One vector is turned by the same rotation once a step. Each row is the vector after some number of steps, and that number follows the row.
The counts run from 0 to 631.
[176, 141, 154, 124, 123, 159, 183, 96, 139, 138, 159, 81, 77, 123, 122, 101, 155, 146, 104, 107, 123, 153, 90, 139, 109, 117, 81, 135, 95, 110, 96, 149, 154, 98, 149, 145, 162, 135, 137, 110, 77, 80, 151, 100, 115, 115, 127, 108, 149, 175, 128, 143, 126, 111, 134, 160, 115, 163, 104, 91, 122, 127, 116, 136, 156, 127, 131, 105, 149, 123, 179, 128] -> 580
[134, 110, 144, 141, 126, 123, 75, 110, 118, 183, 142, 172, 117, 135, 116, 101, 152, 130, 132, 127, 135, 164, 138, 82, 102, 120, 119, 142, 122, 126, 158, 146, 139, 72, 138, 126, 110, 125, 104, 119, 105, 87, 135, 149, 118, 96, 155, 126, 156, 70, 159, 135, 122, 116, 156, 145, 133, 146, 99, 120, 109, 143, 174, 113, 166, 98, 155, 99, 160, 143, 189, 95] -> 346
[108, 133, 132, 139, 58, 158, 130, 128, 139, 116, 107, 131, 137, 73, 131, 93, 149, 123, 171, 124, 168, 135, 168, 108, 76, 78, 135, 173, 88, 127, 149, 135, 178, 136, 100, 131, 118, 111, 177, 123, 153, 109, 145, 124, 107, 126, 108, 136, 124, 129, 153, 144, 114, 147, 154, 170, 150, 133, 113, 71, 157, 150, 117, 118, 125, 171, 134, 131, 153, 150, 146, 99] -> 234
[121, 138, 138, 128, 117, 152, 219, 133, 151, 98, 99, 99, 129, 121, 123, 113, 110, 126, 102, 142, 107, 84, 113, 166, 134, 128, 126, 110, 126, 135, 96, 114, 114, 190, 130, 135, 120, 114, 147, 145, 150, 133, 121, 102, 142, 135, 111, 145, 111, 178, 114, 101, 128, 130, 99, 120, 96, 118, 146, 141, 116, 111, 59, 156, 77, 155, 145, 123, 111, 103, 98, 169] -> 420
[117, 135, 115, 133, 116, 65, 70, 137, 136, 109, 101, 162, 161, 106, 111, 140, 117, 123, 153, 119, 138, 173, 145, 100, 127, 137, 138, 132, 157, 146, 140, 109, 98, 124, 129, 114, 105, 113, 100, 149, 128, 139, 117, 98, 149, 92, 135, 148, 152, 51, 166, 82, 87, 109, 169, 133, 107, 125, 112, 176, 111, 122, 135, 122, 129, 135, 149, 115, 164, 136, 119, 168] -> 5
[147, 129, 104, 135, 140, 112, 82, 146, 124, 70, 120, 100, 155, 147, 133, 167, 129, 155, 142, 141, 148, 162, 100, 127, 155, 169, 132, 113, 180, 128, 116, 127, 111, 108, 123, 160, 126, 167, 83, 144, 136, 122, 102, 102, 180, 123, 126, 146, 120, 87, 162, 88, 90, 90, 144, 103, 95, 134, 129, 171, 131, 99, 116, 119, 111, 119, 134, 139, 103, 130, 108, 178] -> 514
[91, 158, 139, 94, 79, 117, 161, 138, 122, 153, 124, 161, 98, 153, 117, 134, 141, 126, 150, 160, 96, 116, 126, 173, 92, 104, 146, 131, 104, 132, 126, 140, 149, 132, 154, 86, 98, 108, 123, 93, 149, 110, 121, 172, 110, 145, 153, 113, 109, 149, 126, 86, 121, 142, 137, 133, 137, 132, 152, 132, 147, 181, 43, 140, 83, 111, 122, 152, 122, 92, 114, 105] -> 39
[128, 128, 126, 130, 142, 95, 157, 120, 156, 123, 134, 150, 98, 152, 97, 121, 125, 118, 108, 122, 84, 92, 105, 118, 137, 107, 90, 104, 173, 149, 162, 156, 115, 129, 173, 160, 77, 129, 133, 143, 136, 86, 95, 158, 125, 172, 160, 136, 141, 132, 150, 81, 99, 113, 138, 99, 135, 116, 135, 174, 106, 144, 101, 148, 85, 89, 149, 127, 159, 95, 122, 113] -> 50
[124, 161, 124, 118, 121, 156, 130, 84, 132, 137, 117, 116, 152, 99, 127, 124, 162, 107, 113, 127, 185, 165, 119, 147, 91, 154, 134, 126, 142, 119, 93, 141, 135, 123, 124, 121, 188, 135, 102, 166, 125, 160, 179, 111, 160, 72, 126, 130, 127, 119, 125, 128, 135, 103, 122, 175, 84, 142, 135, 120, 155, 103, 134, 79, 151, 180, 124, 121, 88, 145, 141, 156] -> 120
[141, 136, 104, 151, 100, 111, 80, 116, 144, 91, 117, 104, 114, 132, 113, 146, 117, 142, 155, 119, 156, 156, 168, 128, 88, 72, 90, 169, 126, 132, 136, 156, 164, 78, 149, 154, 134, 152, 123, 115, 119, 96, 108, 132, 150, 138, 145, 136, 133, 102, 129, 123, 108, 98, 168, 174, 131, 159, 136, 94, 164, 161, 125, 126, 122, 116, 122, 142, 153, 144, 149, 67] -> 242
[118, 120, 137, 99, 145, 69, 80, 159, 111, 135, 111, 174, 134, 124, 111, 176, 128, 123, 161, 148, 132, 153, 149, 107, 128, 158, 161, 112, 158, 153, 129, 102, 124, 143, 150, 127, 78, 115, 113, 133, 131, 147, 94, 141, 141, 121, 165, 141, 138, 80, 171, 67, 123, 112, 145, 88, 115, 109, 124, 200, 121, 150, 130, 139, 108, 124, 164, 132, 129, 126, 107, 135] -> 152
[140, 166, 127, 118, 138, 111, 126, 102, 138, 134, 130, 115, 152, 104, 119, 155, 144, 116, 108, 141, 156, 166, 86, 137, 112, 167, 140, 95, 153, 141, 84, 144, 137, 136, 131, 136, 162, 145, 107, 155, 139, 165, 163, 138, 162, 102, 145, 161, 103, 158, 134, 98, 134, 106, 110, 142, 70, 114, 148, 160, 175, 110, 92, 63, 116, 169, 124, 142, 75, 135, 104, 148] -> 267
[132, 166, 119, 131, 124, 86, 97, 133, 132, 115, 136, 114, 160, 132, 116, 135, 142, 160, 119, 134, 122, 179, 61, 142, 129, 161, 142, 105, 163, 138, 89, 154, 113, 109, 120, 115, 131, 168, 68, 151, 124, 130, 146, 115, 160, 105, 132, 144, 106, 116, 149, 110, 92, 98, 138, 150, 85, 143, 129, 159, 143, 85, 109, 81, 136, 135, 105, 122, 98, 150, 109, 176] -> 14
[107, 124, 150, 130, 101, 196, 167, 131, 99, 171, 137, 134, 108, 145, 141, 76, 169, 145, 130, 152, 132, 102, 124, 153, 92, 127, 147, 159, 92, 100, 116, 138, 159, 127, 103, 111, 124, 133, 127, 122, 142, 88, 155, 150, 112, 109, 114, 97, 117, 127, 122, 181, 149, 140, 106, 160, 124, 170, 122, 58, 112, 117, 136, 146, 143, 126, 123, 110, 94, 142, 169, 112] -> 332
[131, 148, 157, 146, 136, 115, 174, 107, 154, 175, 116, 128, 136, 149, 112, 95, 110, 129, 62, 144, 67, 87, 83, 124, 141, 140, 131, 96, 125, 142, 126, 145, 96, 154, 115, 125, 99, 118, 147, 149, 168, 106, 148, 164, 136, 129, 121, 159, 115, 176, 136, 120, 129, 147, 80, 116, 86, 118, 156, 157, 112, 118, 105, 105, 88, 111, 143, 111, 97, 124, 121, 143] -> 60
[124, 154, 136, 105, 138, 129, 144, 137, 117, 120, 97, 102, 131, 174, 122, 167, 122, 150, 119, 160, 96, 120, 105, 176, 144, 167, 160, 108, 140, 120, 90, 112, 99, 148, 130, 113, 125, 134, 95, 137, 152, 124, 116, 118, 174, 125, 125, 115, 127, 121, 133, 91, 124, 113, 109, 112, 85, 147, 167, 170, 112, 118, 85, 163, 84, 113, 130, 131, 68, 119, 100, 203] -> 164
[122, 98, 151, 121, 137, 174, 178, 181, 104, 101, 137, 108, 115, 130, 137, 133, 164, 166, 166, 153, 126, 106, 84, 136, 161, 167, 152, 111, 137, 124, 112, 127, 163, 162, 113, 162, 82, 153, 139, 129, 147, 86, 101, 114, 118, 169, 119, 126, 122, 148, 174, 124, 126, 126, 127, 81, 130, 125, 112, 127, 101, 93, 98, 176, 110, 141, 137, 139, 98, 123, 115, 170] -> 174
[136, 92, 166, 139, 145, 194, 183, 156, 124, 128, 122, 97, 120, 107, 122, 130, 128, 150, 158, 150, 140, 125, 104, 119, 124, 155, 128, 111, 100, 140, 91, 122, 186, 154, 152, 176, 114, 134, 151, 113, 121, 105, 113, 93, 112, 164, 132, 155, 138, 179, 162, 120, 159, 117, 118, 94, 131, 104, 130, 116, 108, 106, 88, 157, 118, 173, 160, 143, 115, 116, 123, 116] -> 427
[170, 120, 154, 144, 149, 107, 119, 144, 141, 112, 104, 82, 133, 98, 113, 114, 118, 140, 108, 119, 129, 126, 151, 103, 147, 143, 139, 137, 123, 131, 104, 104, 106, 165, 99, 163, 117, 127, 169, 161, 134, 119, 137, 94, 157, 99, 90, 133, 152, 119, 148, 148, 136, 135, 108, 144, 78, 156, 107, 122, 93, 106, 204, 155, 141, 135, 156, 77, 124, 184, 149, 161] -> 465
[177, 117, 166, 144, 143, 108, 167, 147, 143, 120, 123, 82, 130, 117, 116, 116, 97, 150, 81, 130, 75, 119, 98, 114, 174, 144, 128, 112, 103, 138, 99, 102, 96, 169, 102, 149, 100, 117, 174, 131, 139, 99, 124, 105, 134, 116, 94, 159, 127, 189, 141, 120, 130, 137, 97, 95, 82, 120, 119, 156, 105, 124, 111, 142, 101, 118, 156, 90, 132, 132, 129, 170] -> 64
[101, 136, 117, 124, 107, 96, 56, 145, 120, 119, 80, 159, 170, 127, 127, 155, 118, 119, 152, 154, 148, 136, 170, 111, 120, 138, 180, 138, 142, 134, 152, 109, 105, 146, 97, 118, 96, 112, 130, 149, 188, 149, 114, 148, 168, 107, 117, 144, 124, 59, 161, 92, 105, 136, 139, 115, 111, 129, 145, 168, 141, 151, 130, 124, 92, 123, 143, 133, 110, 151, 102, 154] -> 506
[158, 115, 141, 130, 148, 152, 208, 131, 116, 142, 170, 115, 74, 134, 132, 107, 148, 143, 108, 131, 118, 122, 93, 158, 116, 134, 85, 121, 121, 128, 82, 146, 165, 120, 164, 152, 132, 151, 125, 114, 79, 93, 130, 129, 110, 130, 164, 136, 103, 194, 102, 138, 155, 104, 114, 125, 116, 125, 102, 106, 127, 117, 101, 145, 139, 131, 144, 121, 139, 100, 150, 76] -> 433
[152, 111, 118, 177, 139, 129, 95, 107, 149, 133, 113, 115, 116, 160, 119, 114, 96, 133, 109, 130, 132, 114, 175, 113, 96, 81, 84, 163, 118, 128, 139, 151, 140, 80, 142, 164, 134, 154, 126, 129, 124, 87, 115, 151, 162, 128, 141, 147, 132, 104, 111, 156, 139, 102, 126, 159, 126, 159, 145, 86, 126, 146, 171, 135, 120, 95, 142, 114, 139, 152, 164, 45] -> 96
[128, 93, 135, 151, 125, 155, 152, 108, 137, 157, 139, 168, 108, 92, 128, 79, 145, 97, 124, 124, 156, 112, 155, 83, 98, 102, 101, 147, 114, 135, 165, 143, 167, 117, 132, 158, 104, 108, 176, 126, 121, 103, 137, 154, 105, 116, 147, 147, 132, 126, 137, 146, 144, 134, 132, 134, 143, 108, 100, 95, 130, 149, 156, 119, 146, 138, 167, 106, 177, 133, 175, 50] -> 90
[157, 124, 116, 155, 152, 128, 87, 116, 150, 81, 98, 76, 155, 110, 116, 144, 113, 131, 135, 111, 176, 157, 149, 112, 125, 137, 107, 136, 155, 124, 107, 125, 120, 109, 132, 180, 163, 154, 113, 170, 116, 129, 127, 76, 184, 105, 112, 147, 156, 91, 149, 130, 118, 83, 139, 154, 86, 151, 138, 128, 120, 91, 171, 129, 143, 151, 142, 117, 120, 168, 138, 149] -> 114
[116, 131, 122, 165, 126, 111, 105, 120, 160, 121, 95, 143, 170, 87, 113, 90, 111, 104, 110, 123, 156, 101, 171, 89, 111, 116, 136, 138, 155, 141, 153, 131, 110, 155, 98, 153, 114, 120, 158, 193, 172, 143, 147, 137, 160, 103, 109, 170, 130, 94, 146, 145, 127, 135, 118, 160, 94, 131, 134, 125, 118, 108, 190, 99, 118, 165, 148, 101, 131, 182, 131, 116] -> 108
[108, 121, 128, 101, 137, 164, 173, 139, 106, 128, 154, 148, 96, 128, 134, 150, 179, 115, 156, 149, 167, 118, 112, 154, 97, 150, 126, 114, 155, 138, 115, 161, 194, 129, 164, 159, 119, 159, 117, 128, 130, 123, 119, 172, 125, 162, 179, 133, 94, 156, 130, 109, 154, 104, 125, 120, 134, 112, 135, 119, 162, 126, 88, 130, 109, 156, 127, 167, 95, 103, 112, 70] -> 284
[143, 148, 106, 134, 120, 169, 124, 115, 128, 81, 117, 72, 146, 124, 144, 149, 155, 134, 127, 142, 185, 138, 131, 156, 117, 140, 129, 135, 141, 109, 105, 152, 153, 126, 98, 156, 170, 176, 126, 151, 163, 131, 140, 136, 184, 121, 110, 137, 92, 142, 118, 136, 129, 109, 113, 156, 92, 145, 150, 100, 185, 114, 116, 104, 106, 157, 108, 151, 65, 155, 122, 128] -> 624
[149, 133, 168, 144, 160, 124, 92, 91, 145, 195, 89, 113, 127, 166, 96, 132, 88, 128, 92, 139, 101, 125, 158, 113, 97, 128, 120, 135, 98, 130, 112, 116, 109, 105, 160, 138, 142, 113, 123, 139, 127, 110, 139, 136, 161, 104, 135, 135, 172, 108, 130, 136, 160, 108, 96, 147, 95, 159, 172, 127, 89, 141, 176, 150, 121, 101, 161, 93, 106, 156, 161, 110] -> 456
[149, 143, 93, 136, 128, 40, 105, 135, 160, 76, 122, 134, 143, 77, 103, 141, 112, 103, 115, 105, 153, 142, 143, 105, 129, 115, 116, 122, 184, 161, 135, 142, 110, 152, 132, 154, 108, 137, 147, 176, 137, 152, 120, 129, 163, 116, 139, 167, 116, 114, 143, 86, 95, 117, 147, 142, 92, 110, 115, 180, 154, 125, 139, 98, 112, 147, 141, 114, 159, 147, 107, 127] -> 257
[120, 140, 105, 100, 104, 61, 93, 179, 90, 109, 118, 145, 114, 157, 127, 173, 132, 150, 150, 163, 124, 139, 172, 169, 111, 120, 155, 155, 134, 135, 99, 124, 142, 129, 126, 99, 101, 148, 100, 111, 141, 129, 104, 170, 162, 117, 160, 122, 89, 103, 106, 102, 126, 113, 133, 149, 110, 158, 131, 128, 161, 159, 122, 149, 96, 102, 119, 142, 113, 143, 109, 87] -> 144
[134, 141, 152, 164, 156, 103, 157, 115, 158, 173, 144, 143, 136, 162, 94, 83, 105, 143, 70, 135, 66, 103, 59, 121, 138, 136, 102, 90, 152, 150, 119, 161, 104, 115, 163, 133, 96, 144, 93, 149, 120, 84, 137, 145, 132, 141, 152, 160, 127, 149, 149, 128, 118, 115, 104, 130, 103, 125, 147, 154, 83, 90, 124, 106, 122, 103, 140, 105, 130, 121, 129, 128] -> 559
[126, 147, 169, 148, 140, 137, 142, 104, 162, 182, 100, 115, 143, 169, 106, 127, 90, 137, 84, 161, 70, 90, 95, 126, 123, 134, 129, 98, 111, 140, 126, 145, 109, 134, 139, 131, 105, 119, 133, 137, 175, 97, 135, 169, 143, 148, 124, 156, 132, 163, 145, 109, 139, 141, 85, 114, 100, 128, 192, 153, 109, 133, 97, 112, 72, 101, 142, 124, 85, 124, 123, 140] -> 58
[112, 129, 103, 132, 130, 89, 97, 140, 127, 93, 132, 168, 163, 109, 129, 129, 154, 116, 133, 135, 159, 134, 109, 100, 143, 162, 144, 106, 201, 143, 160, 143, 104, 141, 105, 144, 87, 149, 110, 181, 166, 139, 120, 147, 157, 117, 134, 160, 105, 73, 165, 99, 87, 119, 144, 112, 102, 106, 113, 182, 140, 103, 139, 90, 119, 139, 131, 126, 123, 144, 107, 164] -> 510
[109, 140, 101, 139, 103, 59, 143, 157, 146, 90, 116, 160, 134, 123, 117, 127, 103, 117, 121, 141, 108, 94, 141, 130, 138, 93, 127, 128, 164, 161, 153, 140, 108, 160, 129, 123, 68, 127, 140, 143, 164, 128, 94, 164, 143, 147, 145, 163, 84, 128, 125, 78, 94, 131, 130, 119, 119, 107, 138, 163, 152, 151, 81, 127, 69, 111, 133, 133, 158, 114, 89, 105] -> 401
